In the rows, 128 means zero.
Each path below is one point turned by a fixed rotation once a step. After each direction that follows a path, write how fast that rotation turns it, in degrees each step (0 if it stays still).
Each turn is a multiple of 5 degrees from 10 to 175, or 0.
Each row of a path follows its step; steps can be skipped.
Path 1:
step 1: [122 110 137 132 146 122 129 134 117 129 130 135 118 127 136 128 145 108
 132 121 117 146 130 128 126 124 124 132 125 126 143 129 132 134 123 122
 118]
step 2: [134 119 134 138 123 149 134 126 132 126 136 143 130 129 115 125 132 126
 135 118 134 138 129 121 127 135 137 132 127 140 143 136 120 118 152 128
 131]
step 3: [131 143 126 126 126 144 135 123 139 125 130 128 127 139 130 138 117 133
 111 126 119 115 125 115 127 114 127 131 133 150 127 137 140 131 130 120
 133]
step 5: [126 113 131 129 130 123 125 119 128 146 120 131 121 120 121 137 125 136
 132 121 126 138 146 127 134 130 143 128 121 121 111 130 113 123 141 142
 122]
step 7: [128 132 124 122 116 139 125 124 133 112 131 123 141 130 123 121 126 135
 131 123 141 131 118 147 126 122 124 140 124 124 143 117 146 131 125 135
 110]
step 9: [137 130 143 129 153 112 131 138 131 137 123 130 126 130 134 122 131 124
 131 127 113 148 131 135 139 131 112 120 125 141 130 128 127 133 126 121
 133]
step 12: [145 127 131 138 140 140 134 130 123 140 122 124 138 134 131 127 133 127
 116 115 135 122 121 132 142 110 118 136 143 138 132 139 125 125 126 137
 130]
step 13: [130 129 135 137 125 126 124 120 149 137 132 117 136 126 136 136 121 131
 124 123 134 132 155 118 129 122 128 125 121 131 114 140 125 119 131 134
 112]
step 15: [137 116 120 128 124 132 129 121 119 130 121 134 130 122 118 118 116 141
 131 116 129 140 111 142 127 117 130 139 127 120 142 118 131 133 143 140
 130]
Directions:
[129 130 130 133 129 127 127 127 124 130 125 130 128 130 130 127 128 133
 128 126 126 128 122 128 129 131 127 124 132 130 126 127 124 125 135 129
 128] : 110
[131 128 133 124 125 128 127 124 127 124 130 131 127 132 124 129 127 129
 130 126 126 124 131 129 128 133 132 130 128 129 121 130 124 128 127 125
 128] : 130
[133 125 127 131 124 128 130 128 131 129 120 125 132 132 131 130 129 125
 126 131 130 124 126 130 129 131 129 129 128 131 126 128 129 133 128 127
 127] : 85
[128 122 131 129 123 127 130 126 132 130 127 128 128 124 127 129 128 127
 135 128 121 129 124 124 130 129 129 126 126 127 132 127 125 127 125 126
 126] : 85
[125 132 128 128 125 127 127 133 127 126 125 127 124 126 129 133 127 129
 124 131 126 127 130 125 129 123 129 129 124 130 127 125 124 128 132 122
 127] : 135
Path 2:
step 2: [128 127 134 126 140 130 119 130 133 120 130 125 123 130 124 136 117 133
 142 117 136 107 116 123 125 132 130 134 120 127 137 132 122 133 125 126
 123]
step 3: [135 132 130 132 129 112 121 127 130 134 134 134 140 136 125 130 110 129
 131 134 134 116 128 128 126 112 121 125 120 128 129 125 124 141 120 121
 131]
step 6: [119 129 136 127 120 141 135 135 128 125 128 127 132 131 135 111 118 128
 127 121 125 125 129 131 130 132 132 138 120 113 121 117 118 131 130 120
 141]
step 9: [132 125 123 129 128 125 136 122 125 128 124 130 130 130 139 135 132 117
 139 135 136 117 139 120 135 142 120 114 131 115 123 137 128 130 127 122
 138]
step 11: [127 120 138 130 130 142 127 148 120 138 136 128 121 136 127 129 144 129
 125 122 132 131 123 124 121 133 116 130 123 124 117 125 130 125 133 132
 122]
step 15: [128 124 128 126 129 122 138 127 117 124 135 126 121 124 139 138 112 123
 121 124 112 122 129 115 122 120 118 123 121 127 129 117 130 121 123 133
 124]
step 16: [117 135 142 128 123 128 138 127 116 116 141 127 128 120 130 127 128 127
 115 133 141 127 122 127 128 124 123 124 130 119 127 111 128 131 129 133
 136]
step 17: [126 131 142 132 122 128 131 133 121 116 114 136 143 122 130 120 137 135
 129 125 127 142 126 123 127 127 130 142 128 126 136 115 124 131 122 133
 128]
step 18: [130 121 139 126 130 130 127 130 133 125 122 128 121 110 130 132 126 140
 147 113 128 126 121 118 130 138 136 133 122 128 135 129 121 136 123 132
 133]
Directions:
[123 124 127 130 129 131 129 130 133 134 133 126 131 128 128 129 126 130
 129 126 124 126 128 124 128 128 128 129 123 133 129 125 125 130 129 125
 129] : 90
[130 123 129 128 127 133 126 131 127 128 128 129 125 127 125 123 132 129
 129 125 127 126 128 131 130 128 133 131 133 128 129 119 128 130 126 129
 128] : 65
[128 126 128 128 124 126 130 133 128 130 126 125 135 132 126 126 129 126
 127 130 130 126 133 128 126 128 126 133 128 125 124 130 128 130 127 133
 132] : 135
[131 124 128 121 122 126 129 129 128 130 128 130 127 126 132 129 126 123
 124 131 126 126 130 128 131 130 128 122 130 133 126 128 128 128 127 128
 127] : 70
[128 122 128 125 130 123 126 130 126 126 126 126 125 131 127 130 130 128
 130 121 125 132 127 125 126 131 129 129 125 130 127 130 131 125 126 132
 127] : 110
Path 3:
step 0: [114 134 130 123 129 124 124 130 139 117 122 132 124 139 129 114 131 114
 139 127 134 130 142 134 125 142 143 127 143 124 138 133 118 116 118 122
 129]
step 1: [148 139 133 110 131 122 124 122 119 119 135 137 112 130 120 113 123 132
 126 122 136 135 127 123 122 124 117 133 129 132 111 135 123 130 123 136
 132]
step 2: [110 133 130 126 128 118 123 137 131 133 136 119 110 125 125 135 134 119
 134 127 143 132 142 132 122 130 138 132 122 133 131 142 145 113 127 126
 123]
step 5: [125 134 145 115 141 136 132 134 121 125 109 127 124 122 118 124 143 131
 131 122 131 136 132 125 126 134 138 130 121 124 133 131 129 120 143 147
 121]
step 11: [131 144 133 118 139 121 126 122 132 135 126 123 125 128 112 131 128 115
 146 125 127 125 136 118 116 135 114 137 120 120 135 127 136 114 127 139
 125]
step 12: [121 129 125 108 125 133 134 135 134 121 128 127 137 129 129 113 136 129
 126 126 140 143 140 131 125 114 141 133 142 119 128 139 132 133 130 141
 117]
step 15: [116 141 124 137 129 129 136 132 133 118 139 127 114 122 135 114 140 126
 130 127 121 142 141 133 118 138 127 142 128 127 115 133 125 118 141 129
 124]
step 16: [117 124 138 109 140 123 126 124 132 111 126 132 117 135 114 127 123 121
 137 127 141 117 120 131 123 134 136 141 133 129 127 132 125 144 130 123
 137]
step 18: [127 135 130 102 129 120 139 125 130 119 129 127 110 124 133 133 129 118
 138 124 138 143 134 137 116 133 132 132 123 124 134 119 134 135 125 140
 121]
Directions:
[129 126 132 127 130 126 132 126 133 130 123 130 128 131 125 128 129 129
 129 126 123 128 131 124 128 127 128 127 130 128 127 128 131 127 125 124
 135] : 135
[131 123 128 122 127 129 126 122 126 126 127 132 129 126 128 131 124 132
 129 125 129 132 128 129 128 128 130 130 129 129 128 130 131 134 132 130
 128] : 170
[122 121 129 126 129 128 127 128 125 131 131 128 130 125 133 126 134 129
 128 128 129 131 133 125 131 126 127 129 127 131 125 127 129 127 126 127
 126] : 140
[123 129 127 128 131 123 130 128 127 128 131 130 126 129 129 134 121 123
 133 127 127 126 130 129 131 128 127 131 124 126 128 125 132 130 125 128
 127] : 155
[129 127 128 127 129 129 134 127 133 127 135 124 126 121 130 129 128 127
 127 130 126 129 127 126 131 129 134 128 132 125 131 129 129 126 129 130
 128] : 115
Path 4:
step 0: [127 124 134 136 131 149 146 120 121 125 118 124 135 140 115 129 125 131
 136 122 143 125 121 119 134 144 127 128 141 136 118 141 140 134 133 132
 119]
step 1: [133 138 125 138 131 138 127 138 134 139 115 119 146 132 125 113 123 134
 126 131 140 132 144 121 128 126 135 115 111 136 122 136 136 141 140 130
 121]
step 3: [124 126 124 134 135 142 131 153 118 129 126 125 128 143 132 126 129 139
 144 125 124 136 121 118 129 133 130 132 150 127 128 120 139 119 118 115
 120]
step 5: [140 143 139 131 128 117 122 137 134 118 121 116 116 118 126 120 106 137
 140 127 131 113 128 125 120 126 135 120 134 135 116 131 132 137 135 137
 123]
step 9: [130 143 131 116 123 133 129 147 140 124 138 123 133 134 131 125 124 136
 147 130 122 123 104 127 131 134 136 126 131 122 114 135 113 130 120 118
 126]
step 12: [142 132 119 120 124 130 146 119 143 117 128 122 119 153 125 121 112 136
 128 126 134 120 128 110 125 133 138 130 128 121 123 140 123 128 125 129
 128]
step 13: [128 132 141 124 136 154 145 129 120 127 131 128 146 135 130 114 114 136
 130 119 137 132 126 126 136 126 124 127 115 120 123 141 114 127 125 131
 133]
step 14: [129 126 119 134 135 148 124 140 121 139 128 115 140 127 144 131 121 141
 125 134 132 128 117 126 119 132 126 136 116 120 124 125 131 138 152 133
 137]
step 17: [128 117 133 137 136 135 133 131 127 118 116 124 140 113 125 137 108 142
 132 125 131 132 122 111 136 124 134 123 128 120 120 132 144 133 129 148
 128]
Directions:
[125 131 122 127 125 129 123 135 125 128 130 132 129 129 128 129 129 128
 132 127 130 130 130 132 129 128 127 131 126 123 128 130 128 130 129 124
 132] : 60
[128 123 128 128 128 132 127 128 119 125 132 126 127 125 133 129 130 128
 128 128 122 127 129 126 127 127 131 132 128 130 128 128 129 127 131 126
 126] : 95
[128 124 124 129 128 128 124 124 128 126 129 130 131 125 125 128 126 127
 125 127 128 128 124 126 125 127 129 126 126 121 127 126 124 122 128 130
 132] : 10
[128 128 130 128 123 132 133 127 129 128 132 134 124 129 129 125 130 131
 131 127 128 131 127 130 129 128 125 126 132 125 123 128 127 122 128 128
 124] : 110
